One vector is turned by the same rotation once a step. Each row is the vector after some number of steps, and that number follows the row.
The counts run from 0 to 318.
[108 162 146 138 137 128  96 111 126 130 107 141 163 134 112 105 160 132
 138 152 150 125 125 148 114 165 168 122 120 170 136 122 147 117 135 120
 136  90  82 117 102 155 134 182  90 126 106 171 116  81 130  64  55 144
 124 155 149  64 116 152 148 125 133  88 124  99 108 104  99 158 124 148
 103 134 132] => 169
[129 100 118 136  86 137 102 156 191 140 131  90 160 126 128 155 143  58
 117 152 135 130 123 126 103 137 112 126 154 180 101 150 129 125 118 139
 164 130  97 117 156 179  78 130 134 121 156  97 133  86 186 130 116 143
 102 110 134 135 123 159 162  96 153 107 148 124 123 118 180 121 117 153
 123 178 123] => 6
[151 115 113 152 155 143 149 161 149 128 143 120 131 137  95 163 177  99
 177 125 109 130 141 145 117 124 118 103 133 157  98  82 150 113 154 130
 143  77 110 146 135 173 152 142  68 132 140 139 108  65 120 128 114 132
 118 137 156  69 138 133 151 115 141 146  83 116 142 131  68 125 115 152
  68  94 135] => 117
[109 103 143 161  87 160 101 116 151 147 107 125 156 142 120 122 144 102
 136 128 115 125 128 161 120 156 123 125  92 197 111 150 150 117 131 126
 163 144  91 135 174 166  94 157 131 107 141 142 153  78 155  92  63 151
 105 113 141 119 115 170 128 146 162 123 152 108 103 118 207 147 121 117
 138 161 110] => 176
[114 135 127  93 116 130 134 198  88 162 149 110 141 133  97 157 144 122
 166 142 145 147 129 152 112 120 128 157  87 110  91  84 141 101 146 155
 122  68  94  98 123 209 118  93 106 108 132 101  78  95 118 131 137 113
 139 155 128 141 113 165 129  92 122 163  98 122 138 119  97 105 105 140
 107 120 139] => 109
[113 102 124 135 152 183  80 148 129 118 115 132 161 104 105 129 183 111
 142 149 101 182 131 172 128 154  90 113  75 179 103 100 146  83 125 119
 174  91 115 102 168 167 126 140 114 114 143 146  97  81 104 102 103 118
 118 141 151 122 109 153 106 127 169  94 132 122  96 127 154 158 146 123
 114 116 144] => 293
[115 139 129 127 134 139 122 129 137  96 126 114 162 117 103 134 175 108
 167 128 154 138 115 175 108 172 132 105 131 148  98  95 125 141 134 162
 161  73 114 144  99 156 153 168  75 134 108 161 110  57 139  93 111 147
  97 151 155  71 135 134 151 129 148  98 117 102 111 112  94 164 112 125
  88 122 106] => 31
[134  93 133 169  65 109 146 167 167 178 135  93 150 151 109 149 136  92
 143 146 110  66 156 130 121 108 121 139 126 169 102 136 152 134 103 155
 129 125 111 150 154 198  95 121 133  91 152  81 127  96 185 119 101 132
 129 142 150 110 108 151 175 104 133 117 134 134 123 138 143 114 124 168
 128 164 123] => 231
[107 124 114 172  65 126 115 145 165 183 132  91 147 156 122 154 138 117
 128 140 155  86 159 142 125 121 121 141 114 157 102 136 169 133 120 152
 113 140 105 124 150 193  96 140 109  94 158 112 149  85 175 113  79 151
  87 128 130 122 123 178 102 128 113 110 167 112 117 118 179 112 103 139
 137 170 120] => 91
[129  89 141 125 130 160 114 152 122 132 118  88 141 127  69 125 169  91
 151 156 101 106 132 133 136 122  95  94 105 158  79  88 128 128 101 155
 139  64 132 183 150 141 125 113 138 101  92 121 113  92 149 108  99 137
 142 135 167  90  97 147 163 131 129 119 114 138 102 141 130 183 159 177
 112 145 131] => 62
[140 123 113 121 146 152 115 144 165 109 140 115 136 133 122 166 165  86
 155 115 137 164 104 134  87 150 147 104 140 152  96 104 145 107 182 109
 149  94  93 137 141 153 139 149  71 146 156 158 131  45 137 134 106 152
  97 100 128  89 146 148 123 114 157 164  98 106 147 109 119 112  94 114
  77 125 124] => 257
[114 129 138 146 123 158 146 139 114 130 130 131 129 160  87 145 156 133
 189  97 106 111 137 173 132 132 130  99  61 138  96  92 171 120 167 142
 126  95 117 161 135 159 152 141  78 124 125 155 115  59 110 114  78 145
 116 132 147  71 132 151 112 159 141 177 113  96 131 123 127 132  96 107
 103  98 120] => 76
[102 148 147  98 131 149  99 120 102 126 125 140 156 140 117 112 141 126
 166 121 160 150  99 168  99 166 169 123  90 125 117 113 140 115 177 139
 141  86  76 124 106 154 134 155  86 138 104 174 107  61 120  93  72 152
 108 137 132 105 119 169 127 140 143 156 113  89 113  87 120 134  92  98
 116 134 114] => 300
[141 132 120 142 109 144 117 154 152 158 143 114 119 155 127 167 132  93
 154 122 137 152 116 119  91 120 150 135 134 178  78 132 139 118 162  96
 140 100  73 129 157 166  98 147 119 133 144 130 124  72 147 146  94 162
 115  80 116  96 141 174 144 104 175 170 114 132 168 118 177  92 110 130
  77 148 124] => 2
[ 91 121 117 153 124 161 121 148 122 150 138 118 135 135 103 150 166 143
 156 117 117 138 153 182 145 139  92 114  65 137  89  84 185 101 142 133
 132 105 122 107 150 193 134 132  81 102 155 142 107  71 126 120 109 132
 101 141 135 118 126 160  58 133 107 111 152  97 107 121 152 127 112 112
 118 108 128] => 207
[123 112 120 151 122 168  96 134 165 161 127 110 121 154 109 157 158 107
 133 124 119 131 125 141 126 129 123 107  92 159 102 113 175  93 172 103
 137 126  95 132 172 178 107 125  93 111 176 139 143  56 155 132  71 144
  93 102 124 119 121 176  73 134 129 169 135 102 130 115 187 112 111 119
 120 149 136] => 217
[102 137 129 160 103 158 117 127 138 132 125 141 157 139 133 132 152 128
 161 102 132 160 139 191 110 171 122 129  84 170  93 116 143 119 143 126
 168 123  95 104 157 177 125 183 102 132 146 152 118  68 121  91  86 144
  90 129 137 108 137 157 114 146 178 110 149 100 125 104 181 137 100  87
 113 117 115] => 36
[102 120 141 113  67 127 138 186 121 159 146 106 170 128 128 145 119 107
 168 132 142 136 134 172 105 140 115 174  89 142  84 124 113 133  96 167
 158 104 105  99 148 211  91 129 155 120 128  77  88 100 139 111 140 120
 136 144 137 153 121 155 160 100 160 108 131 122 124 127 164 120 116 133
 125 139 120] => 15
[ 94 121 121 122 110 156 134 152 116 152 151 124 142 145 105 139 151 136
 171  98 124 132 140 188 132 143 105 125  54 112  92  80 180 112 146 160
 137 108 125 127 133 193 134 126  75 117 144 142  96  61 124 109 107 127
  97 159 134 128 116 160  72 146 115 153 139  96 110 110 145 133  85  96
 122 108 122] => 206
[110 116 134 103  91 128  94 163 132 152 133 100 174 124 116 136 132  83
 124 179 157 152 123 140 106 148 121 161 123 156 110 138 106 107 101 145
 162  96  89  95 141 196  74 102 154 108 133  85  97 112 149 116 127 128
 136 133 133 172 103 166 152  81 159 106 128 135 112 120 151 130 132 161
 126 179 129] => 144
[113 121 151 130  81 112 137 144 100 157 118  98 156 157  83 113 139 114
 159 150 132  73 147 149 126 120 130 131  89 146 105 116 123 149  91 169
 121  88 110 165 117 170 107 124 147  89  87 102 116 113 155  82  82 131
 156 162 156  89 101 158 179 131 124 114 121 118  99 138 117 158 136 177
 121 160 116] => 190
[122 119 129 153  53 104 136 162 141 192 128 112 165 156 109 142 133 110
 133 151 122  79 165 137 123 112 134 153 104 157 126 150 154 111 102 150
 128 130  99 122 147 220  86 111 135  89 165  79 120 110 165 117 101 125
 128 149 132 144 106 157 164 100 132 136 140 125 120 126 155 110 116 171
 126 171 137] => 230
[130 142 142 125  97 137 110 154 110 166 134 135 138 163 123 142 112 110
 154 136 155 150 125 129  91 132 171 164 112 180  94 144 108 115 146 102
 141  99  52 103 148 176  81 147 138 123 129 114 108  96 117 127  92 147
 143 102 114 115 130 191 165  95 186 153 112 125 156 118 164  94 121 129
  86 160 123] => 269
[112 134 140  75 113 151 107 171  89 134 145  96 153 126 106 134 129  97
 162 150 166 162 100 142 101 131 140 156 100 135  82 102  93 121 135 148
 153  62  85 118 120 163  92 104 152 131  84 112  79  98 128 120 129 139
 149 121 126 135 115 173 166  99 161 150 107 143 131 119 137 135 128 142
  95 162 123] => 279
[121 131 117 143  78 127 121 166 128 190 154  87 115 166 102 172 121 122
 149 123 161 110 148 129 114 104 130 143 114 147  76 111 154 133 139 123
 108 111  96 129 153 182  95 122 117 102 150 101 120  86 156 143 106 140
 111 100 107 118 138 198 101 114 133 152 142 128 156 118 186  93 107 133
  99 150 125] => 227
[123 142 119 106 137 150  78 139 147 144 129 143 156 137 134 148 146 102
 133 144 157 179 105 146  97 154 156 141 120 146 125 128 148  90 176 109
 154 105  64  73 128 182 104 147  85 138 165 148 110  77 130 118  96 131
 106 124 110 141 123 176 103 103 163 159 109  99 139  98 132 100  92 114
 103 150 136] => 259
[ 91 110 123 140 112 145 123 146 136 135 123 103 167 120  87 133 175 126
 152 137 115  96 150 179 151 145  90 102  92 142 104  85 168 128 113 173
 134  94 141 137 129 189 143 137  86  98 132 133 109  78 150  89 104 123
  99 178 151 111 107 139 116 145 101  85 142 110  83 119 125 173 121 139
 133 117 122] => 71
[129 147 125 154 104 124 135 145 142 147 138 105 126 161 120 157 127 110
 162 124 163 128 133 133  87 134 162 141 151 179  79 130 104 149 140 123
 131  95  71 142 133 150 107 165 114 134 125 131 130  70 150 125  99 168
 114 102 123  72 152 173 177 112 169 132 127 124 163 117 147 101 113 125
  70 150 107] => 267
[125 122 117 105 122 139 144 187 116 137 157  79 120 135  84 167 156  92
 164 146 150 114 138 135 123 111 118 112 128 108  74  65 130 132 141 167
 126  64 115 149 113 172 134  96  99 115 111 117  91  83 153 153 142 133
 124 129 135  95 126 156 138 100 100 152 100 128 142 128 100 117 120 160
  73 125 134] => 107
[110 153 143 145 120 138 131 124 129 127 120 129 143 155 108 128 142 133
 180 107 145 121 120 168 104 152 163 110 112 162 103 122 132 145 159 130
 142  95  84 155 120 148 135 188  92 139 111 171 128  54 132  89  64 159
 109 122 136  60 140 159 148 158 160 140 125  95 133 110 143 137 105 109
  83 124  95] => 171
[145 100 119 163  93 117 146 169 156 167 127  89 132 144  88 165 153  85
 141 155 115  76 157 112 124 101 111 122 140 176  93 120 141 129 102 144
 125  97 108 163 154 183 109 121 139  87 143  91 127  99 173 130 113 137
 124 123 160  82 120 143 175 103 127 121 125 137 135 147 132 124 155 187
  96 156 134] => 232
